siro: [134 124  88 118 111]
Fasok: [104  86 123 126  93]
talo: [148 155  81  99 113]
Kan: [175 131 124  88  94]
beg: [ 86 123 111 174 179]
Veba: [151  93 151  93  93]
[ 99 113] : talo
places Veba: [93] : 2 4 5
[131 124  88  94] : Kan
[104  86 123 126] : Fasok
[151  93 151  93] : Veba
[104  86 123 126  93] : Fasok

Peb: [150 117 165 160 122 119 168  96 112  93  81 129 124 115 113  97 110 127
 128 123 136 128 117 138 147 111 127]
kogu: [122 152 120 116 100 171 139 123 140 129  97  93 113 123 128 115 110 124
 127  81 126 122 133 153 104 122 134]
domek: [123  99 149 171 116 123 139 100 149 139 126 102 118 112 133 126 130 126
 147  95 150 155 123 137 126 133 130]
places domek: [126] : 11 16 18 25
[129  97  93 113 123 128 115 110 124 127  81] : kogu
then: [140 129  97] : [ 93 113 123]
[171 116 123 139 100] : domek
[122 119 168  96] : Peb

Ris: [128 142 125 122 131 137 140 127 138 114 140 119 133 158 136 118 120 121
 134 133 101 119 150 144 131 120 121 112 141 118 117 109 143 122 108 137
 149 136 134 130 118 121 125 127 127 136 122 148 132 119 128]
vukel: [136 128 128 118 123 126 139 141 123 120 136 125 139 125 136 117 134 129
 109 136 121 118 144 128 127 123 124 127 126 118 124 144 126 123 136 147
 127 137 130 127 124 124 136 138 124 125 118 132 129 121 133]
leg: [122 130 139 125 135 127 124 116 125 125 128 119 123 126 126 125 133 121
 111 137 125 132 132 141 136 126 120 118 126 135 133 139 123 125 124 128
 121 129 126 127 118 138 132 119 127 126 137 130 123 136 129]
tedep: [145 146 145 142 127 120 131 122 116 127 140 132 142 105 128 123 126 126
 126 126 141 117 138 130 132 137 140 131 127 128 126 159 117 137 135 141
 116 124 124 126 140 127 137 144 128 107 124 118 129 134 123]
nafem: [110 111 114 112 130 140 121 117 132 113 113 133 119 116 138 141 115 122
 117 148 139 156  99 131 119 125 119 116 115 139 135 120 130 108 127 122
 130 126 115 137 111 152 113 101 128 136 148 131 119 126 134]
baf: [114 111 115 117 122 135 124 128 135 131 110 125 112 119 142 136 126 130
 106 147 133 153 109 128 123 126 120 123 122 143 137 122 129 108 128 131
 131 130 122 142 106 144 118 106 119 146 142 128 121 119 129]
kove: [122 130 139 125 135 127 124 116 125 125 128 119 123 126 126 125 133 121
 111 137 125 132 132 141 121 126 120 118 126 135 133 139 123 125 124 128
 121 129 126 127 118 138 132 119 127 126 137 130 123 136 129]
pefa: [142 150 137 117 140 114 135 134  94 114 140 131 138 109 128 127 138 125
  86 127 138 113 128 118 123 124 114 117 114 129 121 169 117 118 135 141
 100 126 142 120 143 136 153 127 123 102 131 123 119 137 150]
ran: [139 127 138 109 135 121 141 135 110 115 138 136 139 122 120 131 119 120
  86 141 141 123 126 117 127 138 112 126 109 120 136 150 114 109 139 139
 103 126 126 120 130 145 137 123 136 108 128 130 116 129 142]
mukuz: [110 121 119 121 124 134 119 126 132 127 110 126 108 136 133 131 121 135
 139 116 131 134 108 129 119 114 130 123 137 148 128 101 145 127 108 108
 136 125 137 130 118 132 132 114 124 141 141 121 125 130 131]
then: [131 119 125] : [119 116 115]
[129 119] : mukuz
[129 142] : ran
places tedep: [140] : 11 27 41
then: [118 123 124] : [114 117 114]

seli: [123 142 126 126 123 150 138 130 128 122 130 128 152 136]
kadep: [129 144 131 138 108 112 117 121 136 124 145 159 154 117]
nat: [123 142 126 126 123 112 138 130 128 134 128 106 147 123]
vuto: [115 119 109 144 118  98 117 131 113 148 126  98 141 128]
Tizep: [123 122 122 128 118 151 134 122 125 124 151 151 151 132]
gudu: [110 135 134 123 121 115 147 110 104 133 141 106 143 145]
then: [138 130 128 122 130] : [128 152 136]
places Tizep: [151] : 6 11 12 13

kor: [107 160 140 126]
Dosu: [135 114 121 122]
vifom: [117 132 155 123]
molu: [113 154 154 154]
mek: [125 136 133 124]
Mebup: [155  96 117 144]
vagel: [129 129 126 129]
motip: [156  87 112 140]
places molu: [154] : 2 3 4
places vagel: [129] : 1 2 4
places mek: [124] : 4
[113 154 154 154] : molu
[129 129 126] : vagel

gon: [ 95 145 155 164 155 138 124]
Bibu: [142  80 149 118 124 130 116]
teka: [121 149 134 112 114  96 137]
nitol: [140 164 164 140 146 164 140]
Fomo: [172 133 136 119 116 117 119]
Vep: [160 142 134  97 165 107 160]
places Vep: [97] : 4
[145 155 164 155 138 124] : gon
[140 164 164 140 146 164] : nitol
[140 146] : nitol
then: [140 164] : [164 140 146]
[155 164 155 138] : gon
places nitol: [164] : 2 3 6

Voz: [123 142 104 114 141 126]
Vebom: [141 155 101 114 154 128]
togi: [115 160 105 105 116 129]
luk: [139 126 107 138 139 139]
Rutem: [136 130 137 132 117 126]
rol: [123 135 135 119 127 135]
Gapug: [123 107  82  97 147 130]
mul: [130 126 112 124 151 124]
fufe: [114 127 119 117 121 128]
Lati: [125 111 143 134 117 127]
Zatug: [118 135 139 127 104 126]
[130 126 112 124] : mul
then: [142 104] : [114 141 126]
then: [126 107] : [138 139 139]
places luk: [139] : 1 5 6
places rol: [135] : 2 3 6

nim: [107 113 146 155 121 103 125 108]
vano: [146 137 137 107 137 151 131 146]
sodu: [150 105 113 115 151  98 168 107]
mifa: [107 113 146 155 121 103 125 154]
lotid: [146 153 142 138 148 145 100 142]
Gog: [148 113 109 113 147 143 119 152]
Rup: [129  96 112 153 149 116 146 143]
peku: [129 142 142 110 116 133 113 138]
places vano: [137] : 2 3 5
places sodu: [98] : 6
[107 113 146 155 121 103 125 108] : nim
then: [150 105 113] : [115 151  98]
[113 109 113 147] : Gog
[107 113 146 155 121 103 125 154] : mifa

res: [152 126 113  92 136 110 119 118 109]
kitaf: [ 93 129 135 127 109 156 127 110 149]
tur: [156 130 118  91 139 108 124 123 116]
lof: [ 94 129 118 138  99 155 118 120 111]
fepo: [146 127 111 109 143 101 109 109 125]
Kubap: [147 133 125 117 147 102 120 119 152]
mepi: [ 93 110 120 133  97 161 115 117 110]
places kitaf: [109] : 5
then: [109 143] : [101 109 109]

Sobe: [135 108 155 114 137 139 103]
rofoz: [125 123 144 140 138 121 103]
pavos: [132 128 129 152 123 141 139]
sifir: [ 88 114 138 135 130 125  99]
fepe: [125 143 141 117 136 139 103]
Sasod: [139 124 124 139 139 124 130]
[125 143 141 117 136 139 103] : fepe
[140 138] : rofoz
[125 123 144 140] : rofoz
[114 137 139] : Sobe
places Sasod: [124] : 2 3 6

rema: [115 127 114 109 151 116 137 128 112 104 130 113 116]
Rimuf: [127  91 111 112 119 130 124 115  97 138 122 109 117]
Lukir: [134 134 113 151 134 136 116 113 102 156 135 134 113]
difuf: [105 118 100 115 135 104  87 125 108  91 124 108 115]
motol: [134 141 140 114 142 141 117 118 124 154 129 123 122]
bog: [100 105  86 123 108 108 132 115  79 108  86 108  86]
Ziv: [100 105  86 135 142 108 132 115  79 108 130 108 102]
Dovab: [138 138 147 102 137 132 120 133 152 112 129 130 134]
bezit: [133 124 136 134 137 124 122 132 144 118 137 137 131]
then: [138 138 147 102 137 132 120 133 152] : [112 129 130]
places bezit: [124] : 2 6
places Lukir: [134] : 1 2 5 12
[115  97 138 122] : Rimuf
places bog: [86] : 3 11 13

Rep: [143 143 109 109 132  99 109]
bada: [119 103 137 108 118 153 143]
Sok: [103 137 143 118 118 118 143]
med: [125 103 137 108 131 119 121]
[143 118 118 118] : Sok
places Rep: [109] : 3 4 7
places Sok: [118] : 4 5 6
[143 109 109 132  99 109] : Rep
then: [119 103 137] : [108 118 153]
places bada: [103] : 2
[103 137 108 118 153 143] : bada

zuvol: [109 144 165 147  90  86  91 144  92 109]
Binif: [ 93 144 154 153  98  91 104 166 101 127]
gidim: [124 122 131 116 129 126 125 102 132 139]
Bege: [109 144 165 129  90  86 122 135 139 149]
nive: [134 133 134 142 130 125 130 130 165 160]
fep: [122 140 137 153 129 132 148 163 146 141]
fona: [122 124 116 131 129 114 119 161 113 109]
mekir: [115 125 113 135 134 140 134 154 115 107]
Nukik: [124 122 131 116 129 123 125 122 132 139]
nev: [ 98 143 163 150  91  88 112 135 126 149]
places mekir: [134] : 5 7
places Nukik: [123] : 6
places nive: [130] : 5 7 8
then: [ 88 112] : [135 126 149]
then: [ 93 144] : [154 153  98]
[109 144 165 129  90  86 122 135 139 149] : Bege
[124 122 131 116 129 123 125 122 132 139] : Nukik

moru: [114 122 135 139 127 143 121 114 133 122 123 141 142 125 143 134 117 133
 129 135 117 117 134 111 114 126 130 129 114 122 127 118 133]
kat: [129 131 116 118 127 140 111 137 122 158 103 153 132 130 136 139 101 119
 124 131 132 125 130 143 103 128 131 123 120 127 122 118 131]
nifir: [136 126 133 132 123 137 132 125 147 126 126 129 142 116 118 119 130 133
 129 121 125 121 136 135 132 118 127 132 129 138 118 122 135]
Lusu: [129 131 116 118 127 140 111 137 122 158 103 153 132 130 136 125 128 131
 101 143 132 131 124 119 130 139 103 123 114 109 121 141 116]
bape: [129 131 116 118 127 140 111 137 122 138 103 153 132 130 136 125 128 131
 111 143 132 131 124 119 130 118 103 123 114 109 121 141 116]
places nifir: [132] : 4 7 25 28
[129 131 116 118 127 140 111 137 122 138 103 153 132 130 136 125 128 131
 111 143 132 131 124 119 130 118 103 123 114 109 121 141 116] : bape
[125 128 131 101 143 132 131 124 119 130 139 103] : Lusu
then: [118 103] : [123 114 109]

raz: [132 127 131 142 146 125 127 139 140 124 108 116 113 118 119 145 127 139
 143 107 134 134 138 118]
Rem: [148 115 100 110 114 128 137 123 114 143 141 123 145 129 137  98 117 120
 128 123 104 116 129 137]
Mas: [ 97 117 120 128 123 104 116 135 130 134 121 133 135 127 128 123 126 127
 138 144 126 132 128 130]
niper: [105 136 123 122 121 131 109 135 110 127 123 141 140 138 125 124 137 130
 117 165 144 133 116 122]
gugot: [138 121 113 112 115 128 128 126 115 144 140 131 147 132 137  99 118 118
 128 141 107 120 125 140]
Zup: [131 112 107 121 133 130 125 145 101 129 107 111 132 129 119 121 126 144
 124 116 134 126 132 107]
falu: [115 113 130 144 152 129 125 135 145 132 123 125 114 128 122 147 121 134
 136 132 130 136 127 137]
[126 127 138 144 126 132 128] : Mas
then: [115 100] : [110 114 128]
then: [ 98 117 120 128 123 104] : [116 129 137]
then: [115 144 140 131 147 132 137] : [ 99 118 118]
places Zup: [101] : 9
then: [121 133 130 125] : [145 101 129]

zagin: [129 120 136 131 114 137 166 106]
digen: [129 120 131 136 114 156 123 123]
taz: [135 128 117 119  94 106 137 166]
regi: [123 124 145 126 101 160 129 152]
[129 120 136 131] : zagin
[106 137 166] : taz
[131 136] : digen
[129 120 136 131 114 137 166 106] : zagin
[120 131 136 114] : digen
[129 120 136] : zagin
[123 124 145 126 101 160 129] : regi

poze: [167 161 125 121 166 125]
Befu: [124 159 127 124 168 132]
bon: [122 164 132 124 163 167]
Nep: [170 161 125 121 166 125]
bufe: [124 161 126 123 169 133]
ralib: [175 165 128 126 126 129]
bef: [132 128 130 128 125 134]
Tunar: [132 128 135 123 129 131]
luto: [124 161 131 123 169 133]
Ter: [121 160 126 124 169 134]
Godo: [160 121 126 122 168 133]
[122 164] : bon
[132 128 135 123 129 131] : Tunar
then: [121 160] : [126 124 169]

nuf: [105 115 148 170 143 143 122 133  89 132 108 163  86 154 100 156 142 157
 146 121  96 167 157 150 146 125 112 134 135 111  78]
zivog: [124 114 108 130 130 125 115 125 147 148 127 123 131 110 138 124 113 102
 132 144 127 139 130 121 145 133 116 142 113 124 121]
Gim: [147 127 147 130 118 120 131 134 125 124 128 160 135 142 126 135 153 133
 139 141 115 138 129 108  98 134 116 140 139 135 161]
tid: [116 145 108 130 130 125 115 125 147 148 127 123 131 110 138 124 113 102
 132 144 127 139 130 120 145 120 130 113 124 137 132]
fope: [115 144 147 130 118 120 131 134 125 124 132 115 135 142 126 126 153 133
 139 141 115 138 129 108  98 131 116 142 115 130 130]
nom: [148 135 133  99 134 128 157 124 156 155 179 106 135 109 125 132 134 114
  97 115 108 149 149 170 120 129 126 136  87 149 123]
places fope: [115] : 1 12 21 29
places nuf: [121] : 20
[116 145 108 130 130 125 115 125 147 148 127 123 131 110 138 124 113 102
 132 144 127 139 130 120 145 120 130 113 124 137 132] : tid
[124 114 108 130 130 125 115 125 147 148 127 123 131 110 138 124 113 102
 132 144 127 139 130 121 145 133 116 142 113 124 121] : zivog
places fope: [131] : 7 26
[115 144 147 130 118 120 131 134 125 124 132 115 135 142 126 126 153 133
 139 141 115 138 129 108  98 131 116 142 115 130 130] : fope

Nikap: [ 86 122  94 104 135 104 134  85 128 162 156]
gik: [101 161 126 129 173 169 100 160 139 109  81]
kip: [ 84 152 162 104 170  80 137 148 124 120  80]
zovo: [109 156 157 140 139  93 134 109 134 157  85]
menet: [104 167  80 137 148 158 149 131  96 155 121]
then: [104 170  80 137 148] : [124 120  80]
places zovo: [157] : 3 10

Luse: [135 131 137 131]
vip: [146 146 132 125]
zabo: [127 123 123 117]
Gazi: [111 116 122 128]
kuri: [126 118 125 124]
defu: [ 89 104 136 141]
Vuv: [106 113 141 140]
[123 123 117] : zabo
places Luse: [131] : 2 4

sur: [153 139 169 135  91 169 149 121  90  80 128 147 156 157 153 157 161 111
 161 158 130 103 128 163 112 110 162  81 103 176 156  81 152 130 150 103
  93 129  83]
finul: [ 79 161 175 126  88 100  86 109 174  86 123 107 113  86  86 130 123 146
 131 109 101 107 116 122 175 131 108 157 107 101 122 134 164  95 134 130
  85 176 113]
puz: [173 175 140 121 109 171 171  98  88 144 113 129  87 108 110  84 148 118
 117 142 124 128  94  98  94  93 151 114 164  88 127 177 160 121 140 159
 141 155 125]
Gusiv: [ 86 130 123 144 131 154 111 107  90  80 128 147 156 157 153 157 161 111
 161 158 130  82 128 163 112 110 162  81 103 176 156  81 152 130 150  90
  93  95 134]
mipa: [138  81 103 121 173 136 166 111 122 176 111 136 166 109 163 151 165 157
 166 155 123 159 142 125 123 177 128  86 157 169 156  84  96 152 159  95
 138 125 134]
places sur: [103] : 22 29 36
then: [ 86 130 123 146 131 109 101 107] : [116 122 175]
places finul: [109] : 8 20

veta: [ 85 102 157  99 156 122]
bosu: [141 151 132 121 135 109]
Sema: [134 139 132 121 135  98]
Bas: [162 149 107 151 105 173]
Nimi: [174 174 100 157  97 129]
gerig: [153 102 153 103 154 169]
sesep: [123 116 136 123 133  94]
zabu: [129 127 153 103 154  96]
Gite: [133 123 147 109 147  97]
pinon: [128 132 128 129 127 130]
kozuz: [151 141 123 134 122  81]
salub: [ 85 102 157 102 157 111]
then: [151 141] : [123 134 122]
[129 127 153 103 154  96] : zabu
[135  98] : Sema

sapo: [116 139 158 111 125 117 117 119 133 133 119 148 139 110 109 118 111  98
 150  90 115 141 135 128 130 127 124]
Ziz: [129 119  98 123 142 153 146 112 115 124 119  80 141 135 159 128 127 132
 117 115 137 114 100 148 131 139 110]
zogot: [153 145 112 118 133 137 130 118 110 119 119 109 133 139 148 133  99 107
 101 100 142 101  81 142 140 112 137]
gak: [132 112 116 122 134 134 134 114 113 122 119 108 141 135 166 131 135 132
 106 109 145 132  91 142 139 133 135]
[131 139 110] : Ziz
[153 146 112] : Ziz
places gak: [132] : 1 18 22
[118 110 119 119 109 133 139 148 133] : zogot
[117 119 133 133 119 148 139 110 109 118 111] : sapo

kav: [130 113 155  93 134 131]
sud: [135 131  98 130 112 144]
Nizu: [113 155 130 149 150 115]
gif: [135 131  98 130 112 128]
luf: [147 152 133 175 101 147]
zade: [101 107 107  96 138  88]
sifop: [106  97 163 104 122 122]
gemu: [106  99 150  98 133 113]
gek: [116 122 101 153 100 127]
[113 155 130 149 150 115] : Nizu
[130 113 155] : kav

turo: [114 115 115 115  88 115 157]
fir: [127 116 121 135 159 116  97]
meki: [157 126 115 115 144 130 111]
bos: [128 145 160 151 117 135 144]
zetu: [127 136 143 137 125 132 137]
Sevoz: [140 140  89  89 140  89 137]
[126 115 115] : meki
then: [157 126 115] : [115 144 130]
places turo: [115] : 2 3 4 6
places Sevoz: [89] : 3 4 6
[140 140] : Sevoz
places zetu: [127] : 1

vina: [168 129 139 119 110 105]
givo: [105 137 119 139 110 141]
vam: [130 139 128 127 117 121]
[119 139 110] : givo
[137 119 139 110 141] : givo
then: [129 139] : [119 110 105]

Zegik: [157 149 159 130 177]
kosu: [157 149  97 130 177]
datig: [157 149 159 129 177]
babo: [112  96  96 112  96]
[157 149 159 130 177] : Zegik
[96 96] : babo
places babo: [96] : 2 3 5
[112  96  96 112  96] : babo
[157 149  97 130 177] : kosu

Sab: [152 126 165  77 157 127 131 135]
teput: [133  98 101 171 104 132 131 127]
verib: [129 139 153 109 142 135 142 143]
renez: [126 152 160  91 151 130 136 138]
gusu: [122 159 154  83 152 122 122 126]
Gike: [159 154 122  88 151 126 129 132]
fulu: [122 159 154  83 152 122 122  99]
mavo: [134 104 113 161 111 136 137 134]
[153 109 142 135] : verib
[ 91 151 130] : renez
[122 159 154  83 152 122 122 126] : gusu
then: [126 152] : [160  91 151]
[ 91 151 130 136] : renez
then: [133  98] : [101 171 104]
[122 126] : gusu

Vipe: [128 143 118 122 164]
tekud: [124 127 124 125 124]
Vivot: [128 118 143 120  82]
[143 118] : Vipe
[128 118 143 120  82] : Vivot
places tekud: [124] : 1 3 5

